(in the rows, 128 means zero)
A single turn carries every row of the set below to another of its rows. Some are shown first; where does it send the rows asked next?
j83: [184 112 147 128 137 138 137 171 129 127 128 122 106 154 148 103 139 123
 167 155 149 136 142 114 119 129 134 107 121 118 122 125 119 122  94]
j490: [184 149 149 112 121 149 134 153 107 126 117 136 146 118 142 138 147 130
 163 110 128 146 109 133 148 131 118 104 149 118 155 148 138 130 126]
j33: [119 150 162 123 129 122 112 151 132 143 139 113 145 132 155 110 135 181
 113 121 146 109 128 139  96 101 109 138 145 121 128 113 139 142 115]
j796: [121 114 132 108 134 126 155 109 134 133 121 123 124 148 144 113 109 162
 169 140 171 119 115 138 136 114 108 126 130 117 131 104 102 134 111]
j870: [123 120 102 156 125 118 137 135 125 138 166 178 121 125 144 117 132 125
  94 116 131 118 130 127 106 141 123 142 116 162 100 156 148 103 114]
j213: [ 92 140 137 120 127 100 157 112 144 142 146 126 141 163 137 124 109 154
 137 154 150 119 113 137 115 124 136 137 148 122 126 101 143 142 102]
j202: [148 105  80 130 125 123 115 102 132 132 111 135 105 114 122 130 148 113
 120 167 132 150 124 142 116 147 137 134 116 132 101 116  93 154 134]
j450: [ 88 138 137 114 126 115 158 115 141 139 132 128 139 157 139 138 108 164
 144 150 160 119 115 134 117 119 137 126 150 117 125 104 135 137 107]
j318: [116  99 122 122 126 111 141 114 146 105 130 144 163 131 114 126 106 137
 108 118 133  88 131 117 114 139 114 172 118 132 100 164 127 142 128]
j51: [191 141 157 111 112 140 143 148 129 105 106 134 135 147 147 137 135 107
 156 133 138 151 141 146 155 129 144 109 146 104 132 128 133 117 135]
j236: [134 181 135 117 131 120 130 150 104 129 134 108 105 114 119 151 148 124
 140 100 110 162 131 137 135 158 125 109 138 124 125 146 137 113 135]
j214: [146 120 159 129 116 125 161 142 121 116 127 137 105 172 131  95 111 120
 153 169 139 141 117 147 123 118 135 129 118 124 112 113 101 112  89]
j977: [194 152 145 112 111 142 144 141 125 103 101 126 129 153 140 130 138  98
 148 137 127 145 139 143 148 137 151 114 137 106 125 129 132 112 137]
j321: [168 113 130 149 133 105 104 138 155 148  93 144 107  98 141 111 141 123
 109 127  93 159 104 128 120 136 151 109  92 138 133 120 126 125 122]
j825: [134 172 134 116 129 118 125 155 100 130 137 113 102 123 126 155 142 127
 145 108 124 164 142 130 139 154 115  97 149 115 123 153 134 116 128]
j733: [124  97 127 117 118 127 135 105 102 120 135 105 133 129 106 112 134 119
 130 146 120 116 159  96 142 157 137 172 102 143 131 119 108  91 141]
j184: [161 106 136 144  98 108 125 137 114 128 142 110 164 107  96 113 138 122
 134 142  97 138 155  92 120 156 150 153 114 148 142 102 125 121 130]
j316: [151  99 120 122 104 136 128 107 109 154 132 165 124 129 145 113 125 130
  91 133 127 137 115 149 132 107 134 189 130 141 110 125 130 147 142]
j991: [125 133  90 141 116 134  89 105 147 120 128 156 128 131 132 120 111 143
 117 144  90 140 108 120 132  93 115 132 101 117 106 147 143 124  89]
j845: [ 99 162 164  94 112 110 119 170 123 144 134 130 134 132 137 118 135 155
 108 118 129 140 135 128 103 121 109 120 138 118 129 120 160 139 133]
j856: [144 112 101 147 109 159 131 133 163 121 134 129 118 106 117 153 140 108
 147 104 124 119 128 128 135 101 137 139  91 154  92 119 138 129 132]
j473: [129 120 110 132 119 126  76 114 160 122 164 156 130 133 124 127 151 119
 120 153 115 159 115 122 146 113 104 131 101 126 123 146 164 161 119]
j470: [114 169 122 121 138 134 133 161 102 138 139 114 109 124 124 130 144 154
 120 125 146 138 140 115 131 141  91  99 139 118 129 172 137 136 136]
j403: [112 116 110 122 141 130 134 115 154 138 112 162 126 119 158 136 152 103
 105 116 118 128 101 124 153 147 128 115 108 152 156 148 155 108 140]
j206: [129 124 147 151 109 126 117 101 105 115 123 124 164 137 121 103 108 157
 113 121 108 118 135 111 142 142 144 170 107 142 143 119 127  80 136]
j280: [ 90 164 161  94 119 101 128 159 131 147 139 127 127 127 126 114 137 148
 101 116 132 138 137 131 109 131 109 129 129 124 130 121 167 142 140]
j122: [151  74 128 152 119  97 126 126 116 139 129 100 117 142 124 107 111 110
 127 131 116 115 116 111 135 110 144 170 132 136  92 140 101 149 118]
j9: [122 117 100 121 114 173 117 127 145 119 104 127 111 128 139 126 126 115
 118 127  98 115 117 121 136  76 127 145  86 139  98 132 130 112 108]
j114: [109 138 136 172 109 122 107 122 115 103 141 117 150 137 110  99 141 126
  97 163 114 119 136  96 128 166 131 131 105 144 151 132 130 101 133]
j20: [126 118 139 153 105 117 135 115 106 134 127 115 147 120  97 120 125 122
 120 150  98 149 120  92 161 156 128 140 113 139 183 126 129 130 145]
j819: [142 118 169 130 123 128 158 156 126 117 132 132 104 165 136 104 118 129
 155 166 150 140 124 142 120 113 139 119 124 127 105 114 100 113  92]
j157: [164  90 122 133 104 114 102 138 134 108  99 117 140 148 127 122 134  87
 147 132 109 137 103 126 127 145 110 129  99 139 135 125 101 161 156]
j725: [100 125 156 120 140 134 107 138 132 124 126 130 148 138 147 110 142 130
 109 102  93 125  95 102 128 153 121 157 108 162 118 180 140 127 129]
j768: [145 102 128 146 117 136 111 134 156 144 167 139 102 113 108 138 143 117
 140 112 121 162 119 123 160 107 121 145  92 151 113 135 157 152 137]
j833: [155 129 128 161 128 114 101 119 142 123 109 123 118 133 126 132 116 122
 134 113 101 133  92  78 124 178 127 107 105 131 121 161 149 133 151]

j725 turns into j318
j470 turns into j33
j213 turns into j214
And these:
j819 turns into j51
j403 turns into j870
j206 turns into j733
j473 turns into j991

